The same turns and mirrors carry the whole set onto itself and the rows of a family onto each other. Which other rows belong to the same family as each row named below? List them in the order they appear above.
These 32 rows form 4 families of 8 rows each.
K416: [ -9  38  34  -6   0 -38 -26   7 -11]
K650: [ -3  47  18 -16  -3 -22   2 -24 -11]
K994: [  6 -26  37  -1 -31  15   6  11 -14]
K427: [ 23  -8  -8  -3  25 -15 -25  43  -3]
K664: [-11  28 -28  11  33 -11 -29   6  17]
K943: [ 22 -20 -12  19 -10   7  25  13  34]
K331: [ 39  19 -24   3 -18  -9  19  10  22]
K606: [-53  -5  19  14  12   1 -23   3  -2]
K194: [-23 -10  -5  18  -5  -5  16 -37  29]
K857: [ 20  15 -16  10  16  -5 -41  37  12]
K332: [-32 -13 -12  13  27 -14 -17 -18  25]
K201: [  4 -28 -20  12  12   4 -11  45  12]
K323: [ 48  14 -11 -16 -22 -13  10  10  14]
K567: [ 14  32 -39 -13  -8 -27  -2 -10  16]
K812: [-15 -17 -20   8 -19   6  17 -26  30]
K937: [-10  36  29 -13 -21 -16  -2 -32   0]
K364: [ 17  43 -18 -15   6  -7   8 -23  15]
K817: [  9 -18  33   0 -42  -4  18   1 -15]
K430: [  5 -29 -27  13  -9  24  13   3  16]
K659: [-48   6 -13  14  30 -12  -8   5  12]
K93: [-40 -10  30   9   9  -6 -30  -1 -21]
K697: [-25  29  20 -14   2 -19 -37  -3 -27]
K314: [-17 -23  46  19  -1  13 -10  19 -10]
K964: [-24  -6  23  -6 -25  -8  29 -27  -5]
K349: [-11  35 -29  -1  21 -26 -19   1  26]
K670: [-21 -34  25  20 -15  -6 -20  33  -7]
K72: [ 10  26  29 -10   9 -17 -30  38 -17]
K706: [-27  17  15   9 -35   1  14 -34   9]
K599: [  1 -38 -13  28  -4   7 -14  33  11]
K393: [ 45   4  20  -8 -39  -1  -4   5  -5]
K256: [ 29  22  19  -8 -37   1   4  29 -18]
K841: [ 21  20  10  -6  -3 -11 -27  44 -26]

Which other rows belong to the same family as K857? K943, K332, K364, K697, K964, K670, K256
Which other rows belong to the same family as K194? K650, K664, K331, K817, K93, K599, K841
Which other rows belong to the same family as K937? K994, K606, K201, K323, K812, K349, K72

The same turns and mirrors carry the whole set onto itself and the rows of a family onto each other. Which other rows belong to the same family as each row named below? List them in the order they appear above.
These 16 rows form 4 families of 4 rows each.
K250: [-11   7 -22   8  -3   2   6  -1 -28 -12 -25 -17 -29  42  30  -3   2 -12]
K806: [ 16 -22 -15  26 -36  -3  -8 -39   3   4  32  46   0 -16 -57 -12 -11 -19]
K885: [  1  -4  -2  13 -16   3   7 -51  28 -18  35  19 -59 -26 -53 -19 -24   1]
K186: [-11  14   0  36  -9  18   6 -49 -24  15   3  21 -10  -2 -23 -35 -30 -14]
K473: [ 11 -17 -40  24  -1 -13  17 -10 -23 -43  -1 -26 -31  42  24   5  28  -6]
K794: [ 21   6 -27  21 -21  10 -10   7 -13 -14  31  14 -25  52  -7  20  11 -12]
K934: [ 11  -6 -13  58   9  -1  24 -49 -14   0  35   8   1  -3 -33 -39 -18   0]
K363: [ -2 -33 -21 -20 -31 -32  13 -21  31 -41  -2  -8 -74 -29 -22  15   0   4]
K390: [-18 -34 -14  -2  -5 -41  26 -12  -5  12 -39  -7   4 -29  -3 -25 -26  -4]
K5: [-13 -13 -13   9 -59  -8   7 -46 -35 -20 -29   9 -47 -29  -4  24   3 -15]
K425: [ 13 -42 -31  -5 -58 -38   6   3  -4 -20  -1  12 -27 -17 -17  45  14  -7]
K724: [ 13 -42 -31  -1   6 -38   5  20  21   7   5   8  22  14 -20 -24 -10  -9]
K57: [ -2 -24 -18 -16  23 -32  21   6  46 -14   7 -19 -37   3 -15 -31 -23  10]
K784: [  4 -48 -24  27   6 -51  41 -23   0  -4  -1 -13  10 -34 -21 -27 -16   8]
K844: [  4  13 -16   4   5  15  -1 -16  23 -34  29  -7 -70  39 -11 -11  -3  -2]
K47: [  9 -27 -32  30 -49 -13  14 -53 -31 -47   2  -3 -47 -14  -7  27  30 -10]

Which other rows belong to the same family as K363? K885, K57, K844
Which other rows belong to the same family as K794? K806, K425, K724

The same turns and mirrors carry the whole set onto itself and the rows of a family onto each other. Which other rows belong to the same family as each row named below? List them in the order they appear above.
These 15 rows form 3 families of 5 rows each.
K521: [ -2  17  -9  -8  50  24   3   3  17 -56 -26 -36 -24   5  -3 -21  -7  30
   7 -26  -5  -2  25   0  16 -30]
K743: [ 27 -29  -9  -6  29 -18  -7  10 -23 -23 -25 -37 -21  18 -17 -18 -13 -28
   7   1  -9  16  21 -20  13  28]
K852: [ 18   9   0   7 -28   1  -8 -14 -12  31  37  -1 -23 -49 -18   0  42  -7
 -24  -5 -25 -18  -5  19   3  16]
K864: [ 28 -17   7 -16   2 -11  17 -17 -24  15   9 -20 -34   2 -23 -10   4 -27
  11   0 -21  32   3 -14   7  46]
K466: [ -5  13  -9 -14 -15   2 -51  14 -17   4   3  -8  52 -13  -7   7  29   2
   8   3 -10 -34  27  27 -20 -18]
K727: [ 21 -27 -13 -18   3 -10  -2  11 -45  28 -18  22 -28  18 -16   1  -3 -18
  -4  36  18  21  -3 -34   6   5]
K149: [  0 -10 -11 -22  24  32  13   7  -5 -22 -41  15 -67   7  -5 -10  -4  33
  -4   4  28  10   2 -20  16 -30]
K103: [-14  10   9  30  39  22  24  10  11 -17  -1  39   1  19  18 -20 -36   6
 -15   6  39 -10 -18 -17  -2 -30]
K767: [-18  25  -5  -8  -7  37 -20   6 -18   4   6  45  28  -4   2  17  -2   2
  12  10  35 -11  17  10 -29 -51]
K300: [-13  31   7  30  43  -2  -2  11  20 -21  15  -9  57  12  14 -24 -12   9
 -10  -7  -4 -33  -3   6  -2 -25]
K572: [ 28 -11 -26  13  -1 -22 -33  14 -20  10   3 -23 -24 -35 -21  -9  38  -7
 -40   6 -25 -30   4   5  21   6]
K292: [-18  22  23 -14 -28  25 -12 -12   4   9  26  12  43 -14   3   3  18   8
  21 -12  -5 -22   8  36 -33   0]
K128: [  2  12  12 -31  26  28  34 -22  17 -26 -12 -27 -49   6  -8 -20   2  34
  20 -26 -14  24   6  -5  14   3]
K513: [ 13  16 -25  12  -7   3 -16   8 -29  39  19  36 -20 -31 -12  10  29   2
 -41  26  10 -19 -11  -7   8 -37]
K761: [-19  28  34  13  28  17  37 -14  37 -13  22   1  23  13  17 -30 -12  25
   3 -18  -5 -14 -21   7  -3   0]

Which other rows belong to the same family as K767? K727, K149, K103, K513
Which other rows belong to the same family as K300? K521, K743, K466, K572

The same turns and mirrors carry the whole set onto itself and the rows of a family onto each other. Which other rows belong to the same family as each row named below? List them in the order they appear above.
These 30 rows form 5 families of 6 rows each.
K591: [-49  19   7  11   0  -1  39  12   2 -38   6 -25   8 -43  38 -18 -52   3]
K574: [ 18  22  31  31 -22 -24  43  27  29 -19  18 -24 -17  -7  74 -16 -22   9]
K319: [ -4  42  28  82  -3  -1 -33   5   3 -53  22 -41 -12 -19  23  -2   4  -1]
K400: [-19  41  16  48   4  34 -22  17 -16  10  48 -60 -22 -36  -4 -33  18  22]
K866: [ -6   7   6   8 -25  36  32  11   6  10  36 -26  42 -39  32 -11 -46  -3]
K152: [ -4 -16 -16  67  20  24 -17  45  -1  19  11 -73 -18 -31  28 -41   7  11]
K740: [-18   4 -27  43  23 -20 -14  13  -2 -51  30  -3  -5  19  18  -7  -1  16]
K651: [-17  40  15  75   4  17 -42  18  -4 -29  48 -59 -21 -19   7 -21  19  10]
K18: [-10  26   3  62   0   6  32  35 -23 -34  20  10  15 -40  36  15 -41  12]
K315: [-10  -6  -6  10 -15  47   9  21  12  29  47 -60  29 -34  25 -36 -25  -1]
K636: [-37  21  -8  32   7 -17  17  13  -3 -65  23   2   9 -10  32   1 -37   7]
K29: [ 23  -5  -6  51 -13   3 -13   5  20 -35  34 -10  39  11  38  10 -21 -11]
K945: [ -3  20  -1  29  -6   2  20  52  16   7  79 -45 -31   7  45 -43   8  30]
K682: [ 11   8   6  28 -22  14  21   3  10 -22  29  -1  48 -17  38  11 -45  -9]
K642: [  2 -19 -16  34  -5  35 -25  23  23  15  51 -70  21  -6  24 -37  -2  -4]
K887: [  3  49  45  63 -12  -2  -5  -7  -3 -39  -2 -24  -5 -38  27   6 -14   0]
K221: [-30  22   8  43  -3  30  43  42 -18  -4  19 -27  11 -69  36 -12 -49   9]
K918: [  1  50  46  39 -12  18  17  -8 -15  -3  -2 -23  -6 -56  15  -5 -15  12]
K517: [ 16 -12 -21  86  23   2 -27  37  -4 -11  13 -35 -11   0  26 -13  15  14]
K23: [ 18 -19 -18  54  -5  13 -35  15  25 -17  45 -45  25  16  31 -15  -1  -8]
K264: [  8  22  20  50 -18 -27  19  38  35 -41  41 -37 -21   7  76 -20 -13   5]
K592: [-13 -14 -30  33  30  -7 -23  14   3 -11  20 -38 -19  15  10 -34  19  22]
K172: [-25 -14 -15  12  24  10  -2  14   7  16   1 -66 -20 -19  16 -53   4  16]
K129: [  7  21  11   9 -11   4  44  38  10  28  56 -32 -28  -8  44 -39   0  34]
K967: [ 20  22  27  11 -18  -9  56  27  16  16  25 -23 -21 -14  59 -28 -15  24]
K745: [ 14   8 -12  84  14  -7  -4  32 -15 -37  17   7   5  -5  30  15  -9  14]
K631: [ -4  20   3  49 -10 -14   7  51  30 -29  72 -47 -27  15  60 -32   2  16]
K407: [-43   2   3   1   9  13  29  13   7   4  -5 -59  -8 -48  30 -45 -31   8]
K257: [-26   2  -1  45   7  37  19  48  -7  21  14 -68  -7 -65  33 -40 -26   9]
K351: [-11  47  31  31  -3  34   8   3 -20  21  24 -41 -16 -55   0 -24   1  23]

Which other rows belong to the same family as K23? K866, K315, K29, K682, K642
Which other rows belong to the same family as K221? K152, K18, K517, K745, K257
Which other rows belong to the same family as K887? K319, K400, K651, K918, K351
Which other rows belong to the same family as K264? K574, K945, K129, K967, K631

The same turns and mirrors carry the whole set onto itself and the rows of a family onto each other. Which other rows belong to the same family as each row named below? List them in the order they appear above.
These 25 rows form 5 families of 5 rows each.
K147: [  2  21 -69  53  -2 -15  -9 -13 -22 -24  15  -8 -16   8  -8  23  -5  23
   9  -8  -7  -1  -1  12 -17  28]
K185: [  1  21 -58  49  -2 -15 -18 -28 -22 -26   9 -12 -18  -4  -8  23   1  14
   3  -8  -9  -4   5  16 -19  34]
K207: [-12  25  17 -36  30 -16  12 -25 -26  51  -6 -11 -14 -20 -38  31  10 -13
  15  -5 -59   1   3  14  25 -14]
K898: [  2  31 -10 -40  37 -30 -23 -34   5 -16 -31 -24 -37 -17 -49 -16  -3  37
  14 -25  -3 -50   5  14 -27  -7]
K49: [-20  27 -39 -30  30 -22  -4   1  12   1  -7 -26 -35  22 -50 -11 -19  60
  15  -2  -1 -57 -10  -6 -25 -33]
K590: [ 18  -5 -36 -20  21 -13  32  40   0   0 -19 -55  18  10 -43  15  -1  19
 -10  26   0 -14 -18 -45 -31 -17]
K835: [-25  29 -20 -36  31 -19 -22 -26  11  -4 -18 -34 -39  -1 -51 -11  -6  43
   5   1  -5 -63   1   2 -28 -20]
K90: [ 35  10 -40  -9  47 -18  15   3 -16  20  18 -18   0 -45  -2   9  27   7
  26 -59  -8  28  41  -8  22 -14]
K381: [ 28   0  -2 -31  28 -16   8  -2  -5 -15 -44 -59  14 -33 -43  12  19  -9
 -18  13  -4 -13   1 -27 -34  11]
K769: [-15  21  -9 -26  27 -14  32  11 -24  62  12  -5 -10  14 -38  33  -7  10
  24   1 -54   4 -12   1  26 -35]
K164: [  7  22 -63  50  -1 -17 -13 -20 -24 -28  11  -8 -17   0  -8  22  -2  19
   9 -14  -7   1   2  16 -17  32]
K491: [ -9  21 -62  50  -3 -11 -18 -26 -21 -23  13 -17 -19   0  -9  24   0  16
   0   1 -10  -8   4  12 -19  31]
K582: [ -8  20 -68  52  -4 -11 -13 -17 -20 -21  18 -14 -18   8  -8  24  -4  21
   3   1  -9  -7   1   9 -18  26]
K762: [  8  11 -25 -13  44  -7  -6 -24 -13  23  14 -36  -7 -61  -3  11  40  -9
   6 -35 -15  10  53  -7  17  -7]
K545: [ 10  24  -4 -28  32 -24  36   9 -29  52   2   6  -8   5 -36  30  -7   9
  36 -23 -51  17 -12  10  28 -27]
K751: [ 11  28 -40 -30  35 -33   6   8   5  -9 -14 -10 -32  20 -49 -15 -24  64
  31 -30   4 -41 -14   2 -22 -28]
K973: [ 50  -3 -32 -21  28 -26  39  41  -6 -12 -30 -40  21   1 -42  11  -3  19
   5  -3   5   3 -19 -35 -29  -7]
K99: [ 13  26  13 -35  34 -25  23 -13 -31  46  -9   2 -10 -16 -36  28   4  -6
  29 -26 -54  15  -3  18  27 -13]
K563: [ 57   0 -11 -29  31 -28  24  15 -10 -21 -45 -43  19 -25 -41   9   9   2
   0 -11   2   4  -8 -23 -30   9]
K286: [-29  22   4 -31  26  -9  17 -10 -22  62   7 -17 -14  -1 -39  34   4  -3
  11  12 -58  -6  -3   3  24 -29]
K41: [-25   7 -38  -9  36   6  -5 -15  -5  38  31 -50  -8 -42  -6  16  36  -3
  -7  -3 -18  -5  49 -23  15 -23]
K865: [ 18   6 -63  -1  41 -11  29  29 -11  33  37 -20   1 -15  -3  12  15  24
  26 -40  -7  22  30 -24  22 -35]
K995: [  4  -4 -18 -26  21  -7  13  12   1  -2 -28 -67  13 -11 -44  16  12   1
 -25  37  -5 -23  -6 -41 -35  -5]
K554: [-20   5 -61  -1  34   4  16  19  -4  44  45 -40  -4 -13  -5  17  21  19
   5  -6 -13   1  35 -33  18 -40]
K112: [ 23  32 -21 -36  39 -39  -6 -14   1 -19 -29  -9 -33  -5 -48 -17 -14  50
  31 -43   3 -36  -5  14 -23 -12]

Which other rows belong to the same family as K563? K590, K381, K973, K995
Which other rows belong to the same family as K207? K769, K545, K99, K286
Which other rows belong to the same family as K147? K185, K164, K491, K582

The same turns and mirrors carry the whole set onto itself and the rows of a family onto each other. Which other rows belong to the same family as each row named below? List them in the order they appear above.
These 25 rows form 5 families of 5 rows each.
K406: [-16  17 -39 -24  19  43 -10  11  12  -8 -17  35   1]
K328: [ 14 -20  -3 -23 -32  12  10 -47  -5 -20   6 -20   6]
K123: [ 12  10   2 -23   8  -6  28  12 -32   6 -17 -45  12]
K303: [ -3   5  10 -15  12 -22  20   9 -40   0 -37 -39 -10]
K258: [  1 -10   2  28 -17  -8  -5  28 -59 -11  -2   3  -5]
K171: [-31 -10 -17  20 -41   3   6  24 -31 -16 -13  22 -29]
K736: [ 13 -17  -3 -10 -40  11   7 -45  19  -6   1  -9  22]
K638: [  0 -22 -29 -17   1  27  14  32 -19 -19 -11  55   7]
K404: [ -9  13  -1  11  24 -11 -22 -32   7   8 -40  37  29]
K538: [  7 -22 -13 -13 -30 -12  24 -50  14  -3 -23  -1  29]
K270: [-17  -1 -43 -17  26  39 -10  24   0   4 -27  32  10]
K441: [ -7  16 -16  -6  27 -12  17 -17  15  -1 -48  50  26]
K28: [  2 -14 -14  -8  27 -12 -25 -20   6  -6 -37  44  35]
K853: [-19   7  -6  30 -26 -11  23  22 -44 -28  -9  17 -20]
K663: [ -6  18  -6  12  22 -18 -24 -49   3  -5 -18  19  27]
K202: [-33   8 -13  19 -28  -4  17  18 -30 -11  -3  37 -30]
K417: [  2  13  -6   6 -35   7  12 -49  33 -13 -29  -8  10]
K91: [-11   3 -31 -19   9  50  -2  24  -3 -22 -31  42  -6]
K960: [-16  14  -5  39 -12   4  14  32 -33 -14 -15  -8 -29]
K983: [  3   9  -9 -12 -10   2  45  -1 -17  10 -29 -50   1]
K524: [ -4 -11 -24   4   9  37 -25  33  -6 -28 -17  38  -9]
K487: [ 16 -23  -8 -22 -19  17  21 -39  17 -26  -4 -25   7]
K52: [ -9   2 -11  28  21 -20  -8 -43  12  -3 -17  29  30]
K700: [ -2   6   5 -29  12 -10  27  11 -50  10 -21 -26 -10]
K895: [ 17  14   3  -9  -8  17  -3   0 -19   3 -25 -57   4]

Which other rows belong to the same family as K270? K303, K171, K487, K52
Which other rows belong to the same family as K28? K538, K960, K983, K524
Which other rows belong to the same family as K202? K406, K328, K663, K700

